One vector is turned by the same rotation once a tick. Each row is the vector after some number of ticks, and that number follows the row.
The counts run from 0 to 353.
[164 108 170 131  95 116  72 143 120  88 101 169 149 135 114 144 175 171
 119 160 119 153 153 118 110 146 115 115 110 124 149 120 119  95 105 133
 113 119  82 128 125 136  87  90 174] : 179
[168 106 125 112 131  77 109 115 123  69 117 131 152 134 136 117 127 121
 175 125 179 108 100 150 145  99 137 133 147 144 147  84 116  79 108 160
 149 137 115 159 112 170  89 116 115] : 254
[165  98 148 135 107  70  99 217 124 109 110 121 139 129 135 159 174 127
 152 148 165 131 122 138 123 122 138 166 130 136 130 127 123 121 117 135
 119 136 121 130  91 144  72 163 155] : 243
[137 121 117 120 176 131  95 172 124 120 135 161 165 115  83 128 140 106
 125 118 123 130  93 152 130 110 127 144 131 159 145 110 137  74 166 138
 160 160  84 132  81 107  69 140 138] : 327
[142 135 127  83  82 175 115 131 158 112 127 135 170 132 133 154 152 164
 152 110 105  95  89 124 156 138 159  73 113 131 172 120 136 132  99 157
 143 122 111 157 117 149 101 126 176] : 285
[158 120 130  99 129  62 105 173 128  85 110 120 143 119 149 123 135 105
 180 123 180 109 103 149 131 106 133 154 129 150 141 105 132  97 112 155
 147 153 128 152  80 148  76 151 135] : 248
[158 149 117  95 105 166 133 132 153  89 159 141 149 147  97 125 159 166
 108 124  81 109 115 138 173 137 150  98  93 114 159 113 129 119 110 142
 131 123  84 132 115 147  71 111 183] : 4
[151 134 181 128  88 113 140 202 136 119 145 140 125 162 114 111 154 175
 133 152 131  97 118 157 137 119 159 132  87 135 146  89 131 142 121 130
 117 126 121 153 163 141  73 166 143] : 27
[162 116 135 153  89 142  96 137 122  85 104 122 143 110 121 198 186 146
 163 159 105 133 119 114 128 129 174 145 138 163 150 117 107 106 140 132
 111 117  87 112  90 155 101 107 113] : 71
[170 137 189 121 128 123 103 119 112  65  86 170 138 115 115 125 148 112
 157 136 105 125 137 138 102 135 128 148  84 159 130 107 131  85 131 137
 114 155  71 122 120 127  74 112 132] : 188
[158 116 147 113 178 136 103 146 129 109 133 141 168 146  88 134 134 133
 138  89 141 117  86 136 170 122 103  91 128 107 156 127 137  97 116 163
 174 127 113 168 116 137  69 135 180] : 118
[115  86 147 115  95 161 111 140  99 147  98 125 166 115 140 152 155 131
 151 100 132  98  99 108 145 118 131 128 111 137 137 132 155  99  71 145
 152 188  94 174 126 145  95 117 165] : 96
[147  77 189 137 128 127 105 188 105 126 129 112 121 141 108 134 141 186
 158 161 149  95 106 133 162 103 137 124 131 151 177 122 125 118 116 124
 157 100 114 155 157 167  87 118 124] : 231
[137 142 107  97 132 142 125 155 131  95 135 160 166 133 111 127 104 142
 158 120 146  94  82 177 158 123 146 120 130 177 125  59 119 105 154 144
 153 141 133 143 106 142  73 165 110] : 139
[148 140  98 132  98 141  88 154 130  84 119 116 153 101 128 193 192 146
 145 143 116 134 118 109 141 122 160 134 139 150 163 124 118 116 117 141
 129 126 100 116  59 140  94 109 148] : 69
[138 128 206 114 114 151 126 179 124 125 108 142 108 134 114 117 125 147
 161 142 113  83 110 150 135 125 159 141  75 178 147 102 134 121 147 127
 137 142 105 131 149 128  68 160 108] : 22
[160 107 132 152 130 136  87 119 116  76 112 129 136 118 109 169 162 155
 164 158 128 133 111 118 146 109 158 127 162 157 176 106 106  88 131 141
 146 106  88 123 102 161 100  75 102] : 65
[118 119 186 102 104 168  98 170 119 149  77 156 150 124 130 158 133 122
 164  97 126  98 102 131 123 135 137 119  84 156 135 122 149 107 114 145
 149 175 104 161 126 109  77 157 154] : 298
[191 101 137 135 100  57 121 161 136  73 126 130 153 146 135 128 166 133
 156 146 168 124 116 155 124 123 153 158 140 118 124  98 106 105 117 150
 110 119 119 149 111 170  85 144 125] : 251
[135 126 191  97 126 125 123 161 132 136 105 168 164 139 125 107 121 118
 161  99 144  90  94 157 113 125 134 122  87 147 132 105 149 100 121 151
 147 175 112 176 144 123  76 173 141] : 305
[141 143 115 100 151 155 101 149 119  87 148 151 172 110  92 132 123 180
 147 150 134 104 100 152 155 114 139 100 144 185 168  77 123  91 150 140
 162 106 121 128 106 145  96 116 114] : 341
[137 140 122 105 108 156  99 134 118  90  93 116 150  80 141 176 151 122
 189 132 118 103 105 120 135 119 168 139 121 189 153 112 132 105 125 143
 143 148 103 126  72 146  99 118 112] : 74
[146 117 135  46 105 111  94 158 151 108 119 158 166 122 141  85 136 163
 122 146 139  98 124 148 113 130 125  99 111 155 176 128 144  93 100 138
 139 123 115 147 108 144  99 112 174] : 169
[153  93 186 114 131 142 138 184 129 128 144 100 128 134 108 103 135 160
 155 153 123  70 102 152 155 101 173 140 115 163 170 120 133 113 144 127
 148 111 103 149 165 168  91 139 103] : 224
[157 134  93 120  82 134 135 169 142 103 157 157 172 160 103 143 147 175
 122 138 140 107  98 174 156 134 160 120 140 148 122  60 102 130 143 141
 122 121 131 136 119 154  79 160 134] : 142
[151 116 160 115  63 171 114 139 151 118 119 146 163 151 124 170 171 185
 139 126 102 111 108 125 147 151 172  83 117 117 158 117 112 131 105 142
 122 107 103 156 144 155  98 124 166] : 287
[177 122 117 130 141 114 117 190 146 111 152 158 175 135  82 134 172 134
 103 146 109 136 109 159 113 126 155 151 137 142 133 117 118  94 182 135
 117 124  90 117  94 120  74 156 139] : 330
[165 123 156 123  49 143 140 126 132  86 129 125 174 130 145 142 174 169
 165 145 122  89 117 137 132 128 176 121 117 138 127 104 121 138  93 142
 103 123 114 162 148 183 115 133 127] : 85
[127  89 119  48  94 134  95 174 131 142 107 159 164 107 146 105 123 136
 130 146 132  98 114 155 109 129 151 138 123 186 154 122 140  77 129 122
 142 160 104 131  94 135  93 127 140] : 161
[194  90 180 131 142 116 129 154 140 108 141 138 174 168  88 122 165 141
 131 117 127 125 103 146 140 128 135 109 126  88 135 139 125 104 133 154
 132 101  96 165 147 159  87 144 164] : 114
[134 114 158 105 140 164 141 176 121 136 142 106 131 108 107 112 140 125
 149 132  97  66  90 143 156 104 167 157  99 178 158 127 143 108 143 125
 155 157  83 133 125 140  79 143 112] : 218
[141 104 122 132  94 145 125 138 117 107 143 173 165 158  99 138 121 185
 139 148 147 104 100 175 161 127 157 115 149 162 132  53  95 104 147 131
 136 117 120 136 145 159  88 130 100] : 144
[161 118 121  67 111 168 120 106 153 104 102 130 161 116 137 138 136 106
 175 109  94  96  90 145 133 130 186 117 118 165 156 126 124  82 139 145
 144 139  90 141  93 155 102 127 114] : 276
[150 123 138 101 112 133 150 211 148 130 165  89 146 127 115 109 169 157
 127 147 105  78  97 151 148 111 175 151 101 147 155 136 144 140 132 129
 129 125 104 136 123 150  82 159 150] : 221
[149 101 175  89 121 125  75 121 119  97  96 169 152 123 124 101 127 170
 144 157 137 117 130 136 119 129 110  96 118 155 174 116 133  76 106 133
 144 121  98 144 140 148  99  74 148] : 174
